In the rows, zero is written as 100.
T: 4 groups of rows, each row roughly a mix of its group's hidden directions
T (144 x 10)
94 99 104 144 107 106 78 132 103 103
103 104 124 90 121 76 127 109 131 91
103 81 122 86 134 86 78 115 119 111
96 126 98 97 77 66 108 66 105 100
100 136 89 86 112 81 82 104 72 119
121 118 109 110 124 104 98 109 70 67
80 114 132 77 90 82 124 95 113 117
117 108 130 97 119 95 94 121 138 99
100 99 63 101 129 90 121 114 75 97
96 110 116 93 117 77 107 134 66 101
121 98 75 108 73 116 128 88 121 92
83 104 132 105 82 100 66 114 78 94
86 112 103 113 99 116 113 144 73 93
84 124 94 86 118 116 108 128 103 67
104 111 81 107 141 104 113 120 95 72
102 70 128 113 96 123 88 92 70 107
100 113 93 115 142 114 73 112 115 93
58 128 104 104 100 130 101 98 92 92
123 109 91 100 127 80 73 107 112 71
75 101 96 108 139 117 110 104 71 88
130 139 78 114 107 114 100 110 88 104
94 111 100 94 94 77 84 112 148 90
66 115 81 83 82 101 88 81 95 127
139 96 94 89 101 117 124 72 92 114
113 104 112 90 125 90 136 91 121 75
68 94 97 104 96 110 128 90 101 139
79 88 103 108 76 113 105 94 98 146
120 97 94 109 86 125 138 87 97 75
125 114 98 78 79 71 104 92 128 111
90 109 109 102 69 96 79 113 131 128
105 100 118 92 137 85 117 123 100 74
84 137 73 82 90 101 122 85 93 92
113 76 65 99 97 114 104 108 135 110
93 90 146 120 98 96 78 98 81 105
98 87 142 104 104 120 101 123 80 82
89 90 127 104 143 106 92 106 87 77
115 128 86 88 134 101 115 116 123 96
100 98 94 117 100 146 90 115 126 85
109 122 59 88 102 82 111 86 123 109
91 116 128 131 121 97 79 117 89 89
99 98 115 117 101 108 73 140 124 90
99 118 77 88 114 84 93 139 123 100
79 98 78 110 67 110 105 114 82 128
120 104 92 88 100 99 140 121 129 108
106 95 85 121 121 135 90 71 112 89
117 109 79 94 128 101 70 98 131 91
72 107 95 97 71 93 129 95 128 111
95 105 101 93 64 78 112 77 74 119
94 70 116 111 106 116 80 112 133 118
96 83 118 127 90 121 75 111 75 83
101 130 103 80 82 99 102 124 137 106
104 103 116 80 89 83 111 95 115 146
108 83 92 90 59 100 123 72 95 103
133 82 61 102 105 105 106 91 80 89
94 138 84 97 92 112 69 113 85 119
94 125 73 114 89 113 118 124 74 87
99 80 125 116 122 127 102 80 121 83
95 114 95 98 75 122 109 145 95 90
133 85 103 92 115 84 91 125 131 102
80 85 134 107 122 101 98 120 97 70
144 82 94 103 122 116 120 110 106 98
139 83 73 104 101 90 128 92 107 94
103 87 144 101 93 106 120 131 103 104
117 123 115 92 100 74 108 75 118 128
80 86 110 105 62 95 115 82 124 117
116 95 77 106 71 106 126 113 104 69
129 59 80 114 97 110 98 109 117 106
86 87 68 96 118 124 94 130 95 82
121 90 93 78 63 103 86 94 78 118
84 115 116 90 81 85 92 113 144 94
86 87 96 83 71 101 101 88 122 137
93 138 106 87 79 92 121 112 128 94
60 109 104 95 102 89 117 123 117 75
103 133 94 97 89 76 89 109 139 100
54 81 114 109 100 108 110 100 90 76
108 121 100 117 96 118 121 77 82 66
112 64 106 123 74 104 104 74 101 114
87 112 104 78 128 75 88 86 130 108
95 68 82 111 135 114 99 116 96 79
100 92 93 87 101 85 125 63 115 129
63 95 141 91 107 89 104 86 105 95
103 83 146 111 107 111 86 115 81 88
108 122 112 108 84 110 126 95 77 65
100 80 91 88 129 101 122 73 74 85
78 60 91 88 89 82 91 81 88 116
85 75 131 107 123 105 99 98 134 102
99 98 134 86 92 81 115 121 66 101
124 123 69 115 98 131 96 118 101 102
114 125 120 110 124 98 80 125 95 75
69 130 119 100 120 113 100 110 81 82
102 89 89 95 104 99 99 47 88 118
89 93 108 122 136 110 130 99 98 77
93 108 106 102 123 97 121 144 95 79
66 122 110 105 134 117 112 96 87 95
67 69 84 99 101 104 92 80 97 129
64 70 94 121 107 101 82 122 101 92
121 120 100 79 90 77 88 100 119 65
79 104 79 99 139 88 116 90 119 118
68 79 106 111 127 122 110 105 86 80
127 92 101 98 108 86 135 98 134 113
108 69 77 95 130 104 98 79 96 124
129 102 139 106 108 83 86 122 101 88
86 115 64 88 85 92 124 76 115 109
80 86 110 94 95 88 127 81 99 60
108 55 121 116 122 105 101 86 95 107
93 98 117 88 132 92 111 84 84 63
100 78 137 106 110 124 91 89 128 92
83 106 98 92 128 109 144 90 86 91
99 75 109 93 108 91 124 83 140 86
93 86 122 130 105 134 89 104 122 114
92 94 92 88 134 99 125 126 116 76
110 84 58 97 88 113 92 73 114 113
96 85 68 93 123 116 137 98 100 111
104 125 103 114 120 119 101 125 75 73
91 75 87 92 68 93 114 78 123 120
106 108 121 101 53 85 96 82 86 94
99 115 100 72 90 88 133 84 117 127
102 107 106 80 85 71 75 90 136 94
117 129 61 83 96 95 115 109 118 105
144 102 116 89 108 105 123 77 101 109
125 100 104 112 63 86 106 71 85 111
84 121 98 114 96 120 133 66 97 102
81 86 83 91 101 87 124 67 116 123
98 80 99 108 89 116 118 63 131 90
84 74 99 117 80 118 76 111 78 121
126 95 95 101 132 105 71 93 71 112
105 133 124 108 98 103 108 123 91 67
91 94 93 91 54 86 110 83 120 116
117 92 104 76 110 81 70 66 90 99
130 103 96 90 96 101 141 76 115 111
119 75 75 107 96 110 120 97 79 69
129 107 101 89 100 104 102 79 55 91
108 118 86 89 109 108 133 121 113 68
93 115 108 106 100 90 69 91 68 132
105 126 127 96 135 86 106 94 119 117
117 68 120 75 86 95 90 93 80 123
83 82 101 107 77 93 104 62 113 127
130 94 87 85 102 90 73 110 122 71
117 100 100 107 124 138 88 123 93 78
105 101 76 100 101 91 118 79 54 104
90 103 146 112 102 87 98 116 108 73
114 121 68 94 90 93 102 80 106 135
125 77 98 97 121 120 92 101 65 82
78 76 92 108 128 94 89 82 107 133

the two rows of each list that fit no group, in list order (the others fit one group, some only roughly)
  Z184: 109 116 96 106 123 122 82 134 125 105
  Z933: 105 126 126 92 74 88 96 106 129 79
  Z523: 124 89 72 95 122 110 132 85 110 87
  Z267: 106 135 109 115 120 103 96 136 111 87
  Z113: 123 88 93 100 104 87 100 80 131 136
  Z964: 107 81 73 110 148 106 99 97 95 100
  Z403: 88 85 81 120 130 122 77 101 98 77
  Z996: 130 79 99 108 99 120 113 86 64 112
  Z155: 86 76 105 106 106 115 126 140 98 88
  Z392: 91 103 137 81 129 89 125 94 108 90
  Z576: 139 88 93 87 102 100 59 105 104 104
  Z721: 105 106 121 105 82 96 134 84 117 68
  Z141: 109 119 74 116 89 124 92 77 69 101

Z403, Z996
  Z674: 86 68 77 119 102 115 86 97 68 107
  Z816: 84 131 74 99 97 96 124 109 70 110
  Z279: 112 107 72 120 129 121 118 106 79 93
  Z995: 78 61 100 107 130 102 112 83 89 106
  Z992: 86 73 75 124 89 112 72 108 88 115
  Z852: 99 142 130 86 106 90 109 102 122 97
  Z686: 75 95 111 114 100 104 60 122 115 83
  Z163: 140 98 115 106 90 93 105 110 137 98
  Z708: 129 103 130 109 75 120 119 94 86 89
  Z212: 112 81 83 81 116 84 82 82 135 107

Z816, Z686
  Z333: 103 101 110 89 94 69 122 95 132 129
  Z649: 102 123 135 93 120 85 79 98 92 74
  Z746: 81 114 99 117 65 116 104 112 87 69
  Z189: 89 119 131 102 107 124 121 132 94 105
  Z181: 114 118 83 99 102 123 82 142 111 93
  Z410: 102 143 95 89 88 99 108 125 73 95
  Z477: 120 93 83 84 110 61 91 93 102 128
  Z349: 119 78 106 98 105 77 114 74 126 124
  Z252: 77 128 88 87 102 79 99 130 118 82
  Z338: 91 67 124 124 117 112 87 91 107 123
  Z747: 91 115 113 106 67 115 81 134 85 99
  Z780: 84 82 71 85 102 101 126 81 74 113

Z410, Z780
  Z999: 126 111 75 107 113 116 134 101 118 87
  Z985: 140 101 88 112 101 130 78 94 115 102
  Z756: 101 121 54 84 87 96 85 101 83 111
  Z793: 74 112 90 87 115 71 113 117 132 94
  Z696: 68 136 92 102 87 102 85 119 80 98
  Z681: 111 125 116 83 89 87 93 100 140 119
  Z673: 78 132 128 106 94 80 109 99 109 74
  Z631: 112 86 84 76 87 81 127 85 128 90
  Z573: 98 46 102 117 91 107 88 98 96 110
  Z242: 115 110 125 108 61 114 109 124 96 89

Z985, Z696
  Z24: 99 143 103 105 110 85 73 119 85 107
  Z180: 142 105 87 83 94 120 84 114 80 99
  Z26: 140 89 88 102 112 115 83 103 129 86
  Z14: 99 102 105 101 91 107 145 77 102 70
  Z11: 68 97 95 93 144 99 91 99 90 120
  Z432: 114 85 132 77 99 83 123 83 97 77
  Z541: 108 108 76 70 111 117 140 101 99 102
  Z58: 113 137 91 78 104 82 127 112 111 110
  Z426: 125 126 119 112 83 79 96 125 118 91
  Z668: 79 124 80 122 134 97 94 121 95 98
  Z194: 120 113 115 86 66 100 124 107 109 126
  Z626: 87 124 99 67 133 91 106 88 97 80

Z26, Z58
  Z108: 71 68 98 114 110 113 71 98 81 98
  Z375: 93 69 128 126 76 104 86 98 94 117
  Z749: 85 74 110 109 109 95 106 64 106 132
  Z771: 105 142 122 95 118 93 106 100 76 83
  Z717: 111 120 80 86 105 84 115 136 104 75
  Z888: 103 67 52 94 93 104 102 105 104 101
  Z79: 77 93 116 125 92 110 79 124 91 70
  Z173: 124 110 93 74 104 56 91 107 107 109
  Z993: 117 82 114 106 144 104 118 105 90 116
  Z944: 127 97 118 73 95 94 127 77 115 86
  Z579: 113 104 121 108 85 118 108 120 113 58

Z993, Z944
  Z476: 112 135 113 95 72 100 90 134 102 103
  Z911: 108 73 67 78 86 103 125 115 112 101
  Z564: 96 133 104 89 95 103 124 108 98 60
  Z96: 104 86 88 109 95 123 139 107 74 82
  Z322: 86 113 119 117 82 95 122 77 66 93
  Z678: 104 103 62 91 105 85 90 71 109 127
  Z6: 83 137 123 110 101 81 117 107 97 77
  Z840: 122 92 92 104 135 127 103 96 105 69
  Z875: 114 64 80 104 102 118 110 90 67 90
  Z348: 119 78 105 93 97 83 86 83 133 72
  Z761: 129 123 128 103 109 97 79 110 122 81

Z348, Z761
  Z91: 96 110 100 120 151 98 85 88 93 101
  Z399: 151 88 107 88 97 92 86 116 113 99
  Z591: 120 127 124 81 87 82 120 105 117 119
  Z416: 145 100 97 123 99 101 97 69 99 101
  Z266: 132 114 89 100 81 76 86 110 130 106
  Z354: 76 69 99 113 107 97 108 70 81 123
  Z544: 120 89 57 113 107 91 86 87 112 121
  Z814: 89 80 143 125 78 105 99 94 93 100
  Z413: 122 112 96 105 61 100 90 99 96 136
  Z444: 106 92 131 96 125 77 113 88 127 118
  Z775: 108 100 104 99 68 104 109 79 57 106
  Z507: 100 134 121 105 92 98 68 117 104 123
  Z597: 89 79 85 115 107 95 72 67 80 115

Z399, Z266
  Z324: 61 92 102 90 123 73 112 105 120 89
  Z378: 107 104 95 104 66 87 101 88 59 81
  Z961: 93 119 81 104 135 109 107 89 137 95
  Z295: 149 97 96 103 109 103 114 72 104 90
  Z977: 93 113 116 103 149 118 99 95 91 83
  Z36: 90 118 121 109 82 123 109 134 83 84
  Z332: 120 105 88 88 110 70 119 71 108 124
  Z549: 102 101 90 108 102 106 104 137 129 65
  Z650: 75 124 125 112 76 89 105 113 75 112
  Z714: 108 127 112 107 84 124 85 123 73 82
  Z272: 97 126 110 106 81 101 98 127 59 103
  Z103: 66 98 137 88 94 110 104 124 86 96

Z961, Z977
  Z44: 139 87 81 80 114 91 120 100 119 94
  Z518: 100 78 109 86 111 93 147 92 117 111
  Z735: 95 105 104 107 46 89 115 94 102 89
  Z390: 138 84 100 84 110 84 84 83 125 90
  Z963: 91 104 89 66 135 77 114 97 116 106
  Z427: 94 67 112 96 88 98 93 74 120 132
  Z856: 111 66 101 82 128 100 79 91 123 112
  Z320: 116 101 62 75 128 107 111 89 104 114
  Z845: 97 106 83 100 98 113 106 153 100 86
  Z658: 110 89 56 97 81 100 122 105 124 95

Z44, Z390
  Z974: 123 115 101 111 142 111 116 117 114 90
  Z452: 114 92 101 95 74 82 134 103 134 106
  Z695: 102 70 107 96 135 112 127 117 110 89
  Z383: 67 127 97 112 99 105 89 119 68 97
  Z396: 131 92 70 101 121 92 78 86 82 88
  Z224: 78 88 120 111 142 104 108 94 77 99
  Z508: 82 127 114 96 125 118 105 119 127 82
  Z169: 99 142 93 70 78 98 118 110 104 100
  Z248: 106 105 58 102 115 104 116 78 75 112
  Z722: 104 69 100 95 108 112 83 91 88 144
  Z923: 99 86 118 105 71 118 90 99 76 134
  Z368: 130 108 62 93 76 104 102 113 112 85

Z452, Z383
  Z87: 88 76 107 98 96 109 105 49 104 92
  Z859: 86 115 90 102 50 95 108 109 91 116
  Z185: 103 104 129 106 121 76 84 137 96 108
  Z290: 92 95 80 85 114 96 136 68 116 90
  Z373: 88 102 73 97 136 100 81 100 92 68
  Z350: 96 115 120 95 95 89 109 111 114 51
  Z683: 115 106 79 114 116 131 83 107 66 97
  Z520: 87 138 129 105 105 74 95 97 102 81
  Z210: 91 92 111 125 113 101 110 97 69 62
  Z622: 80 85 113 117 63 124 119 105 86 96
  Z251: 95 144 81 85 116 107 94 106 107 125
  Z665: 107 89 86 79 78 79 105 106 67 127

Z87, Z185
  Z345: 83 122 97 84 85 113 141 109 120 102
  Z943: 81 91 102 105 140 92 121 81 82 82
  Z353: 118 130 108 100 130 82 106 105 71 88
  Z634: 91 117 119 96 134 73 87 90 106 74
  Z901: 132 116 91 82 78 76 111 111 97 76
  Z483: 124 120 77 101 119 112 121 93 127 117
  Z85: 69 98 89 98 123 118 101 105 84 63
  Z297: 145 99 126 96 108 106 118 121 100 99
  Z517: 95 108 125 114 117 95 108 141 106 75
  Z50: 119 99 127 87 102 74 112 102 133 80
  Z842: 101 140 112 107 92 101 102 109 140 94
  Z407: 81 145 114 99 81 85 116 96 101 112

Z517, Z842
  Z246: 98 127 131 83 93 91 118 131 113 94
  Z724: 101 101 100 105 96 79 59 96 97 137
  Z269: 127 125 81 89 73 119 100 100 123 114
  Z966: 63 104 104 75 100 80 79 96 98 125
  Z945: 121 73 98 112 126 115 76 109 103 74
  Z442: 121 92 94 94 84 108 128 86 106 141
  Z20: 73 66 99 129 112 110 102 93 79 107
  Z874: 109 96 79 98 77 85 122 65 78 105
  Z436: 137 117 93 83 88 66 91 109 106 109
  Z371: 67 111 106 106 85 79 132 78 107 100
  Z786: 143 109 97 94 115 86 105 116 130 104
  Z182: 101 118 120 74 111 73 115 124 122 107

Z269, Z945
  Z679: 102 124 79 123 118 122 101 97 68 85
  Z12: 93 127 100 94 80 69 132 89 96 85
  Z388: 113 77 84 80 105 88 66 84 120 114
  Z351: 88 104 80 103 96 99 137 113 126 72
  Z713: 80 123 71 72 119 101 87 121 104 106
  Z425: 104 144 106 114 65 97 105 104 92 108
  Z710: 84 93 90 105 93 97 78 102 121 146
  Z361: 120 76 128 113 82 124 109 104 78 116
  Z53: 102 123 118 117 66 76 96 113 78 100
  Z682: 103 79 68 96 90 97 124 66 118 98
  Z97: 68 92 116 104 126 124 77 101 81 94

Z53, Z97
